In the data rows, zero lies at 4.5, halfway between 4 and 5.
Here is a table of points, one per row:
[7 3 2 2 3 4 3 5 4 8 7 5 4 3 6 5 4 6 5 6 5 6 1 4 2 4 4 3 6 5 7 2 3 3 6 3 1
 5 3 6 7 4 5 7 8 4 4 5 5 4 7 4 3 6 5 6 5 3 3 4 3 3 7 5]
[5 1 7 7 6 9 4 5 4 2 5 5 3 5 5 2 5 4 5 2 3 3 5 6 6 5 4 4 5 4 7 6 5 5 6 2 3
 5 5 6 4 4 2 4 7 4 6 2 5 6 4 5 4 6 3 7 5 5 3 3 4 4 5 5]
[6 5 8 5 4 7 4 6 2 3 4 4 8 3 6 4 7 5 3 3 0 4 6 5 6 6 4 7 6 4 7 6 7 6 6 5 5
 2 3 6 3 6 5 3 6 5 4 3 4 3 4 3 5 4 5 6 4 6 5 8 5 4 5 3]
[5 5 5 3 4 5 6 5 6 6 2 5 3 2 5 4 6 5 3 4 4 4 3 2 3 3 5 5 6 6 4 4 4 3 1 5 5
 6 3 6 6 7 4 3 5 4 5 0 4 3 5 7 3 5 3 1 3 5 2 2 5 7 4 4]
[5 5 3 4 4 4 4 5 7 5 1 5 4 3 3 5 1 6 5 5 4 2 4 4 5 3 6 6 6 4 4 6 7 6 4 3 6
 5 6 4 4 7 5 4 3 3 4 3 3 3 6 5 4 2 3 1 3 4 4 4 2 6 8 5]
[5 4 4 7 8 7 1 4 2 6 5 6 5 5 5 5 8 8 3 3 4 4 4 7 5 7 5 3 5 3 3 4 7 4 6 3 6
 5 6 4 3 4 4 6 6 6 5 3 5 6 4 4 5 6 4 4 6 3 3 5 6 4 6 5]
[5 6 5 4 4 6 6 4 6 4 1 2 2 3 4 6 4 5 7 4 3 7 5 4 3 5 3 7 5 4 4 5 4 5 5 6 7
 5 8 8 5 5 8 3 5 2 5 3 3 3 5 6 6 3 4 3 5 5 6 2 6 5 5 7]
[3 4 9 6 4 5 4 3 4 5 4 4 5 3 2 2 5 5 3 2 4 2 6 4 7 6 4 5 5 4 6 4 5 3 5 5 5
 5 5 5 2 5 3 6 7 6 7 5 3 1 4 1 3 6 3 5 4 6 6 6 6 3 8 3]
[4 4 2 5 6 5 5 8 6 5 4 4 4 3 6 1 5 2 5 6 4 5 4 4 4 7 7 3 2 6 4 4 5 3 8 5 2
 5 4 3 3 3 5 5 6 3 4 6 3 5 3 3 2 5 8 4 6 5 2 5 6 2 6 5]
[3 6 5 4 3 6 6 6 6 7 4 4 3 2 6 3 3 4 6 5 3 4 4 4 3 4 3 6 6 6 2 4 6 6 1 5 6
 7 5 7 6 3 6 4 4 3 3 5 7 5 5 5 6 6 3 5 1 3 4 6 4 6 8 5]
[5 2 3 1 5 5 3 6 6 8 2 6 4 4 7 5 8 3 9 6 4 5 4 4 2 3 3 4 5 6 5 2 4 2 4 2 4
 5 5 4 6 6 4 8 4 4 4 6 6 6 8 4 4 5 2 5 2 4 4 4 4 2 4 3]
[4 7 5 6 6 3 3 1 3 3 4 0 3 6 7 7 4 4 4 3 7 6 5 7 6 4 6 6 2 5 1 6 2 3 4 4 4
 2 3 4 5 5 4 6 5 5 3 6 3 4 4 3 5 4 4 3 6 3 4 4 3 6 5 6]
[4 6 6 5 3 3 5 4 4 3 3 1 3 5 6 8 1 3 0 2 5 4 5 4 3 6 8 5 3 5 4 4 4 5 5 4 6
 4 6 7 4 2 3 4 3 5 4 4 4 7 3 6 5 3 4 3 5 4 7 3 4 4 5 4]
[3 6 4 3 3 4 6 4 7 5 9 6 5 5 3 5 4 5 7 7 5 5 5 4 6 3 3 2 2 5 5 6 3 2 5 9 7
 5 3 2 4 4 8 4 6 7 5 4 6 8 2 5 4 0 5 6 4 5 7 2 1 6 4 2]
[7 6 6 4 6 4 5 4 4 3 3 4 4 3 6 5 2 5 4 5 6 6 6 3 5 5 6 3 9 6 3 5 6 4 3 6 4
 4 7 7 3 5 7 4 1 4 4 3 4 5 4 5 5 6 3 3 5 7 6 4 3 7 6 7]
[3 4 3 6 7 5 8 3 4 3 4 7 2 4 1 5 4 6 5 5 3 3 4 0 6 4 3 3 5 5 4 6 1 4 7 6 7
 4 1 4 4 2 6 3 3 6 3 4 7 7 1 3 5 2 8 5 6 5 5 4 2 4 4 6]
[6 6 3 4 6 5 5 6 5 5 5 4 5 5 3 2 4 4 3 4 5 3 4 2 2 3 4 5 4 6 6 5 4 5 8 8 5
 8 4 2 2 1 2 2 5 5 2 7 3 4 4 3 3 4 5 6 9 6 2 4 4 4 4 5]
[5 5 5 5 4 4 5 4 3 4 4 5 7 5 6 4 3 5 7 2 5 6 5 4 3 3 5 4 4 4 5 4 7 7 5 3 2
 1 4 5 4 6 4 4 5 7 9 7 3 1 2 5 7 6 7 6 4 6 6 5 2 5 2 0]
[2 2 5 7 6 4 2 1 6 4 5 5 5 6 6 5 7 6 4 4 3 4 7 7 2 6 3 1 2 3 7 4 6 6 4 4 3
 5 4 3 6 4 5 8 3 4 2 3 5 5 6 4 2 6 6 3 6 6 3 3 5 2 6 5]
[6 3 4 1 4 4 6 5 1 6 5 3 4 7 4 3 4 5 4 6 6 3 2 5 4 5 5 6 4 7 4 6 4 6 7 6 5
 6 4 1 2 1 5 5 7 5 4 3 5 5 3 1 3 5 7 4 5 7 4 6 4 5 5 4]
[4 5 1 3 4 5 4 4 5 3 7 5 5 3 5 5 4 5 5 6 7 5 7 4 5 3 4 2 3 4 3 6 4 6 3 4 4
 1 5 3 5 4 2 2 5 4 8 8 2 4 6 3 8 9 6 3 3 3 8 7 3 4 0 2]
[5 3 5 8 5 3 4 2 4 3 3 3 5 6 6 8 5 3 2 7 6 3 8 7 7 6 6 6 3 6 2 2 4 6 3 3 6
 4 5 5 8 3 6 3 6 6 3 6 4 5 5 5 5 5 5 5 7 6 2 3 4 5 5 3]
[3 4 6 4 5 7 2 5 3 3 3 6 7 3 4 4 5 2 5 3 2 5 2 7 5 5 3 7 5 1 5 5 7 5 5 6 5
 5 3 7 2 2 1 3 6 5 4 5 4 1 2 4 3 4 4 4 4 9 7 7 4 4 4 4]
[4 5 2 5 5 6 7 4 6 5 4 5 4 1 4 3 3 5 5 5 7 3 4 3 2 3 5 8 5 6 6 4 6 3 4 4 5
 3 5 7 4 6 5 6 4 5 3 2 6 4 6 7 5 4 0 4 3 4 5 3 7 5 3 5]
[5 5 3 6 8 3 5 6 3 4 8 6 4 9 2 1 6 4 4 6 5 2 2 2 6 6 3 2 3 6 8 6 4 6 5 4 6
 5 8 7 9 7 2 3 2 2 3 6 3 6 4 4 2 3 4 1 3 1 7 7 9 8 4 5]
[5 4 7 7 4 2 0 1 4 5 6 4 3 8 5 4 7 6 2 6 6 3 7 6 3 5 8 6 1 2 4 2 2 5 2 4 3
 5 7 4 6 2 6 5 6 4 5 6 5 5 4 6 6 4 7 4 3 3 3 3 2 2 3 8]
[4 4 6 4 4 5 4 3 2 3 6 7 9 6 1 1 3 4 5 4 4 7 7 6 7 8 2 5 4 2 5 5 2 2 6 4 5
 8 3 6 5 8 4 5 2 0 5 5 9 5 5 4 3 4 4 3 2 1 4 4 5 7 2 2]
[1 3 6 2 3 4 5 7 3 5 5 4 2 3 2 5 5 6 7 6 2 5 5 4 3 1 5 5 7 5 3 6 5 3 3 3 4
 5 5 6 5 6 4 6 4 5 4 4 5 5 6 9 3 5 1 4 5 4 2 5 5 4 5 6]
[5 7 2 3 1 3 5 5 8 2 4 5 7 6 3 6 3 4 6 6 6 6 3 3 5 3 3 4 4 2 3 5 3 1 4 5 9
 5 3 2 6 7 5 5 5 6 4 3 7 8 2 5 3 5 8 9 4 4 3 2 5 5 4 6]
[5 5 6 3 4 3 5 4 5 6 3 7 6 5 5 7 3 6 7 5 6 5 6 5 5 5 4 4 2 2 3 3 7 8 7 6 2
 2 2 3 6 6 0 2 4 5 8 6 5 3 3 4 8 7 4 7 5 6 7 5 4 4 2 4]
[3 5 5 7 4 3 2 4 5 5 4 3 6 8 5 6 3 3 1 2 5 5 7 7 7 4 4 3 3 4 2 2 2 6 4 4 3
 2 5 1 5 3 8 6 5 7 2 5 2 5 6 6 6 5 4 3 3 5 4 3 5 4 2 7]
[5 4 3 6 6 4 5 7 4 6 5 4 3 5 5 3 5 2 4 6 5 3 2 5 4 8 6 5 7 6 6 5 3 6 5 6 6
 8 3 3 4 4 4 7 6 4 5 5 3 3 3 2 5 5 6 6 8 5 7 5 3 1 3 7]
[4 4 3 5 3 3 4 2 5 4 4 6 3 7 4 4 5 5 4 5 4 6 5 5 6 5 3 6 5 4 4 4 7 4 4 7 1
 2 2 3 3 4 3 1 3 6 8 6 2 2 6 8 8 6 5 7 6 3 7 7 4 4 3 0]
[6 4 4 5 5 4 4 7 3 5 4 3 3 3 5 4 5 2 6 5 4 4 1 6 4 3 4 4 5 4 7 1 3 5 7 6 3
 6 5 2 4 4 4 6 5 5 6 6 5 8 7 1 5 5 7 5 6 5 2 7 6 3 3 5]
[1 3 3 3 4 4 6 7 7 8 7 7 4 4 7 6 8 4 6 7 4 5 2 6 0 2 3 5 8 5 5 4 2 3 5 0 3
 4 4 6 2 7 6 4 5 4 5 5 6 5 6 5 6 6 5 3 3 3 2 4 7 5 6 5]
[6 4 4 5 3 7 6 3 6 5 5 4 5 5 4 7 3 3 4 4 1 6 4 2 7 2 8 6 6 7 3 5 6 5 2 5 5
 3 7 6 4 4 5 5 2 4 4 4 5 3 4 4 5 3 3 3 5 4 4 4 7 5 6 7]
[5 4 5 4 4 5 5 5 1 2 6 7 6 5 4 5 4 4 3 3 6 5 4 5 6 8 2 2 1 2 8 8 3 2 2 5 6
 6 4 3 6 7 4 4 1 2 7 6 7 3 6 6 5 2 3 6 2 4 3 5 8 5 5 5]
[5 8 8 4 6 4 6 4 8 3 3 3 4 2 4 6 4 4 4 3 6 6 4 4 6 3 7 5 6 5 3 4 5 6 3 1 4
 5 6 4 4 2 6 5 1 3 2 3 4 3 5 7 2 1 4 4 6 3 6 6 5 7 5 4]
There is one direction along which these points spread out most. Take the direction at right angles to it along which they spread out most. Then take the direction at right angles to both along which they spread out most. Go by this last direction. How far along it is each point below, from 0 to 99? The average is 50, and the first point in the table lies past the average. One standard deviation of the points above along it is 16.
[5 5 6 3 4 3 5 4 5 6 3 7 6 5 5 7 3 6 7 5 6 5 6 5 5 5 4 4 2 2 3 3 7 8 7 6 2
 2 2 3 6 6 0 2 4 5 8 6 5 3 3 4 8 7 4 7 5 6 7 5 4 4 2 4] >> 26
[5 6 5 4 4 6 6 4 6 4 1 2 2 3 4 6 4 5 7 4 3 7 5 4 3 5 3 7 5 4 4 5 4 5 5 6 7
 5 8 8 5 5 8 3 5 2 5 3 3 3 5 6 6 3 4 3 5 5 6 2 6 5 5 7] >> 48
[6 5 8 5 4 7 4 6 2 3 4 4 8 3 6 4 7 5 3 3 0 4 6 5 6 6 4 7 6 4 7 6 7 6 6 5 5
 2 3 6 3 6 5 3 6 5 4 3 4 3 4 3 5 4 5 6 4 6 5 8 5 4 5 3] >> 26
[5 5 5 3 4 5 6 5 6 6 2 5 3 2 5 4 6 5 3 4 4 4 3 2 3 3 5 5 6 6 4 4 4 3 1 5 5
 6 3 6 6 7 4 3 5 4 5 0 4 3 5 7 3 5 3 1 3 5 2 2 5 7 4 4] >> 44
[6 3 4 1 4 4 6 5 1 6 5 3 4 7 4 3 4 5 4 6 6 3 2 5 4 5 5 6 4 7 4 6 4 6 7 6 5
 6 4 1 2 1 5 5 7 5 4 3 5 5 3 1 3 5 7 4 5 7 4 6 4 5 5 4] >> 64
[2 2 5 7 6 4 2 1 6 4 5 5 5 6 6 5 7 6 4 4 3 4 7 7 2 6 3 1 2 3 7 4 6 6 4 4 3
 5 4 3 6 4 5 8 3 4 2 3 5 5 6 4 2 6 6 3 6 6 3 3 5 2 6 5] >> 69
[4 4 6 4 4 5 4 3 2 3 6 7 9 6 1 1 3 4 5 4 4 7 7 6 7 8 2 5 4 2 5 5 2 2 6 4 5
 8 3 6 5 8 4 5 2 0 5 5 9 5 5 4 3 4 4 3 2 1 4 4 5 7 2 2] >> 24
[4 6 6 5 3 3 5 4 4 3 3 1 3 5 6 8 1 3 0 2 5 4 5 4 3 6 8 5 3 5 4 4 4 5 5 4 6
 4 6 7 4 2 3 4 3 5 4 4 4 7 3 6 5 3 4 3 5 4 7 3 4 4 5 4] >> 63
[5 8 8 4 6 4 6 4 8 3 3 3 4 2 4 6 4 4 4 3 6 6 4 4 6 3 7 5 6 5 3 4 5 6 3 1 4
 5 6 4 4 2 6 5 1 3 2 3 4 3 5 7 2 1 4 4 6 3 6 6 5 7 5 4] >> 54
[5 4 7 7 4 2 0 1 4 5 6 4 3 8 5 4 7 6 2 6 6 3 7 6 3 5 8 6 1 2 4 2 2 5 2 4 3
 5 7 4 6 2 6 5 6 4 5 6 5 5 4 6 6 4 7 4 3 3 3 3 2 2 3 8] >> 82
[4 4 2 5 6 5 5 8 6 5 4 4 4 3 6 1 5 2 5 6 4 5 4 4 4 7 7 3 2 6 4 4 5 3 8 5 2
 5 4 3 3 3 5 5 6 3 4 6 3 5 3 3 2 5 8 4 6 5 2 5 6 2 6 5] >> 67
[3 5 5 7 4 3 2 4 5 5 4 3 6 8 5 6 3 3 1 2 5 5 7 7 7 4 4 3 3 4 2 2 2 6 4 4 3
 2 5 1 5 3 8 6 5 7 2 5 2 5 6 6 6 5 4 3 3 5 4 3 5 4 2 7] >> 76
[3 4 3 6 7 5 8 3 4 3 4 7 2 4 1 5 4 6 5 5 3 3 4 0 6 4 3 3 5 5 4 6 1 4 7 6 7
 4 1 4 4 2 6 3 3 6 3 4 7 7 1 3 5 2 8 5 6 5 5 4 2 4 4 6] >> 59
[6 4 4 5 5 4 4 7 3 5 4 3 3 3 5 4 5 2 6 5 4 4 1 6 4 3 4 4 5 4 7 1 3 5 7 6 3
 6 5 2 4 4 4 6 5 5 6 6 5 8 7 1 5 5 7 5 6 5 2 7 6 3 3 5] >> 64
